0: [53, 166, 210, 255, 0, 160, 255, 255, 36, 227, 226, 241, 0, 41, 125, 243, 39, 203, 238, 255, 0, 0, 0, 255, 48, 173, 242, 208, 86, 123, 166, 255]
1: [0, 0, 114, 202, 4, 78, 149, 255, 81, 104, 87, 167, 11, 163, 134, 255, 43, 24, 110, 93, 67, 209, 239, 255, 29, 126, 110, 188, 0, 122, 224, 255]
2: [100, 134, 204, 255, 0, 164, 246, 255, 102, 187, 182, 228, 0, 80, 120, 227, 44, 201, 243, 255, 3, 10, 17, 245, 94, 141, 188, 220, 97, 166, 184, 255]
3: [0, 0, 118, 192, 10, 86, 125, 239, 102, 102, 95, 171, 35, 165, 137, 255, 59, 32, 110, 92, 75, 205, 222, 255, 39, 125, 119, 174, 0, 116, 199, 255]
4: [106, 162, 193, 234, 0, 196, 211, 255, 105, 176, 165, 177, 0, 67, 112, 216, 57, 205, 200, 255, 6, 25, 28, 234, 117, 144, 188, 180, 113, 128, 160, 205]
5: [0, 0, 124, 193, 22, 109, 110, 214, 121, 100, 108, 176, 60, 160, 123, 227, 83, 58, 111, 69, 83, 201, 215, 255, 47, 135, 136, 172, 0, 110, 188, 245]
6: [209, 186, 203, 171, 65, 193, 172, 224, 52, 167, 160, 140, 0, 134, 165, 183, 75, 181, 233, 240, 47, 6, 94, 228, 95, 113, 170, 186, 90, 130, 136, 178]
7: [5, 0, 122, 184, 35, 95, 104, 191, 120, 97, 107, 169, 77, 160, 143, 236, 88, 59, 115, 93, 93, 201, 183, 242, 69, 121, 131, 160, 0, 113, 175, 222]
8: [112, 169, 180, 179, 35, 197, 205, 211, 128, 135, 163, 160, 0, 77, 129, 141, 94, 187, 215, 220, 56, 70, 68, 223, 113, 115, 175, 148, 119, 121, 112, 190]
9: [8, 2, 118, 178, 35, 105, 95, 167, 116, 111, 105, 168, 88, 168, 138, 228, 94, 79, 106, 94, 101, 194, 183, 219, 66, 123, 127, 146, 11, 114, 160, 203]
10: [139, 169, 176, 169, 67, 178, 191, 208, 126, 146, 157, 129, 13, 72, 127, 160, 72, 173, 210, 185, 62, 79, 58, 205, 122, 115, 165, 154, 131, 134, 144, 152]
11: [21, 23, 123, 182, 46, 105, 97, 163, 110, 120, 115, 162, 92, 154, 139, 212, 100, 84, 103, 94, 108, 188, 175, 207, 76, 116, 130, 147, 27, 110, 163, 184]
12: [150, 155, 164, 150, 81, 167, 183, 191, 143, 133, 151, 131, 46, 82, 115, 158, 93, 162, 210, 180, 68, 75, 61, 192, 140, 108, 165, 131, 149, 134, 152, 145]
13: [27, 66, 128, 169, 62, 102, 108, 152, 72, 120, 96, 150, 118, 123, 166, 209, 50, 93, 108, 79, 112, 202, 170, 197, 75, 120, 94, 162, 20, 129, 137, 142]
14: [173, 171, 185, 131, 53, 171, 162, 158, 140, 125, 125, 109, 40, 88, 133, 126, 110, 163, 190, 169, 65, 80, 101, 170, 137, 120, 172, 155, 134, 140, 166, 105]
15: [52, 50, 115, 170, 66, 112, 102, 151, 113, 126, 115, 153, 114, 159, 137, 199, 107, 99, 104, 90, 118, 170, 164, 186, 93, 112, 137, 134, 57, 99, 142, 173]
16: [162, 146, 138, 130, 81, 146, 210, 133, 116, 153, 105, 124, 49, 104, 111, 117, 69, 162, 181, 191, 83, 80, 98, 143, 141, 119, 132, 137, 170, 141, 127, 98]
17: [42, 55, 93, 164, 97, 82, 142, 186, 114, 122, 160, 127, 106, 111, 157, 155, 130, 113, 93, 82, 92, 155, 199, 128, 76, 121, 153, 147, 57, 80, 151, 198]
18: [155, 134, 132, 105, 124, 145, 187, 170, 141, 118, 144, 120, 95, 72, 152, 81, 89, 145, 163, 153, 49, 88, 91, 143, 153, 129, 154, 138, 138, 125, 144, 152]
19: [39, 65, 125, 157, 52, 140, 103, 144, 81, 150, 102, 144, 140, 141, 117, 162, 155, 129, 97, 48, 135, 145, 182, 157, 106, 128, 157, 141, 65, 72, 136, 168]
20: [167, 151, 140, 130, 106, 155, 184, 143, 148, 115, 124, 123, 98, 104, 123, 118, 101, 168, 183, 165, 98, 100, 86, 153, 126, 116, 145, 139, 154, 132, 135, 108]

[120, 134, 130, 127, 136, 118, 135, 83, 101, 123, 125, 124, 164, 118, 152, 127, 126, 110, 123, 96, 163, 143, 128, 98, 140, 107, 120, 114, 134, 125, 121, 105] 20 18
[160, 151, 125, 115, 175, 130, 112, 106, 134, 127, 142, 111, 146, 140, 101, 109, 140, 132, 112, 128, 149, 125, 132, 112, 136, 129, 107, 128, 169, 133, 128, 91] 20 18
[136, 137, 122, 115, 160, 125, 112, 101, 126, 125, 129, 118, 163, 138, 127, 112, 145, 117, 117, 114, 146, 146, 136, 97, 141, 127, 120, 113, 146, 128, 116, 108] 20 18
[152, 150, 122, 106, 177, 125, 106, 106, 134, 125, 135, 112, 160, 146, 112, 106, 143, 129, 123, 126, 138, 136, 121, 107, 134, 136, 115, 119, 157, 132, 118, 104] 20 18
[164, 170, 133, 115, 166, 106, 140, 110, 152, 129, 133, 107, 149, 143, 81, 130, 152, 147, 101, 130, 132, 125, 83, 128, 156, 143, 114, 118, 181, 121, 126, 99] 20 18
[155, 148, 123, 106, 172, 125, 106, 110, 138, 120, 135, 114, 155, 144, 110, 107, 143, 127, 120, 129, 138, 135, 123, 107, 131, 138, 108, 118, 160, 131, 113, 107] 20 18
[139, 142, 124, 108, 151, 123, 117, 90, 120, 116, 141, 124, 169, 140, 137, 104, 149, 111, 136, 112, 157, 140, 120, 87, 139, 121, 130, 114, 150, 126, 118, 105] 20 18
[137, 142, 125, 115, 162, 126, 110, 103, 129, 126, 133, 118, 165, 138, 128, 108, 146, 120, 124, 121, 146, 141, 133, 96, 138, 129, 124, 115, 149, 127, 116, 112] 20 18
[202, 140, 126, 109, 145, 173, 144, 108, 165, 111, 112, 146, 157, 113, 111, 88, 135, 169, 123, 159, 109, 97, 111, 105, 139, 165, 122, 115, 157, 158, 124, 70] 20 18
[174, 156, 116, 106, 161, 137, 125, 120, 151, 125, 126, 115, 149, 126, 117, 104, 129, 147, 125, 141, 122, 121, 107, 124, 136, 148, 107, 125, 167, 127, 127, 96] 20 18
[146, 152, 120, 110, 173, 124, 104, 106, 131, 121, 135, 114, 158, 147, 116, 109, 141, 128, 122, 127, 138, 133, 127, 105, 139, 137, 110, 116, 154, 128, 115, 105] 20 18
[138, 156, 147, 140, 147, 135, 138, 65, 109, 133, 126, 145, 126, 139, 124, 76, 165, 129, 78, 117, 200, 125, 165, 117, 135, 107, 124, 137, 174, 167, 109, 105] 20 16
[178, 159, 123, 121, 129, 146, 173, 137, 158, 128, 112, 123, 109, 109, 126, 116, 113, 156, 155, 162, 102, 99, 85, 156, 137, 127, 140, 128, 156, 136, 135, 108] 20 18
[141, 144, 116, 103, 170, 113, 109, 99, 129, 127, 130, 106, 151, 145, 105, 104, 146, 125, 115, 125, 135, 137, 125, 99, 140, 135, 109, 118, 162, 131, 119, 101] 20 18
[133, 168, 94, 45, 104, 76, 158, 159, 106, 131, 81, 100, 163, 161, 122, 99, 187, 154, 117, 87, 180, 125, 162, 113, 75, 112, 163, 95, 215, 210, 162, 122] 20 18
[142, 143, 121, 98, 172, 145, 106, 94, 145, 120, 130, 121, 164, 153, 114, 104, 151, 126, 123, 127, 144, 131, 135, 101, 138, 138, 122, 110, 142, 137, 111, 93] 20 18
[143, 150, 117, 111, 167, 126, 103, 104, 130, 125, 133, 113, 161, 140, 117, 108, 148, 118, 127, 121, 141, 137, 132, 104, 137, 128, 114, 120, 148, 126, 118, 107] 20 18
[177, 155, 128, 111, 170, 134, 121, 117, 136, 119, 135, 117, 151, 137, 107, 111, 135, 141, 125, 139, 145, 118, 120, 113, 140, 132, 99, 132, 174, 140, 139, 95] 20 18
[136, 115, 119, 131, 155, 122, 114, 101, 119, 120, 132, 96, 168, 126, 137, 112, 132, 134, 151, 110, 164, 143, 119, 57, 154, 108, 127, 121, 152, 123, 122, 118] 20 18
[173, 157, 121, 88, 162, 154, 123, 112, 151, 121, 132, 112, 149, 135, 116, 104, 137, 147, 125, 131, 132, 114, 117, 120, 134, 150, 102, 117, 159, 121, 125, 91] 20 18
[190, 142, 123, 111, 146, 133, 149, 130, 167, 129, 121, 110, 137, 122, 126, 108, 122, 153, 132, 144, 117, 120, 94, 150, 135, 135, 121, 125, 159, 145, 126, 102] 20 18
[200, 166, 125, 132, 132, 92, 118, 124, 159, 158, 104, 113, 158, 115, 109, 91, 102, 144, 137, 135, 124, 100, 112, 115, 132, 125, 111, 135, 161, 144, 116, 99] 20 18
[141, 148, 121, 125, 157, 112, 106, 103, 130, 136, 134, 118, 167, 140, 119, 105, 141, 112, 120, 117, 148, 136, 138, 85, 141, 120, 114, 119, 147, 131, 112, 114] 20 18
[152, 151, 120, 106, 177, 122, 101, 108, 140, 125, 139, 106, 152, 146, 114, 111, 140, 124, 120, 124, 145, 135, 129, 106, 137, 133, 116, 119, 154, 122, 112, 105] 20 18
[157, 141, 125, 102, 182, 147, 112, 96, 150, 126, 119, 127, 169, 156, 100, 100, 134, 154, 127, 137, 130, 128, 105, 96, 143, 154, 112, 97, 167, 150, 102, 88] 20 18
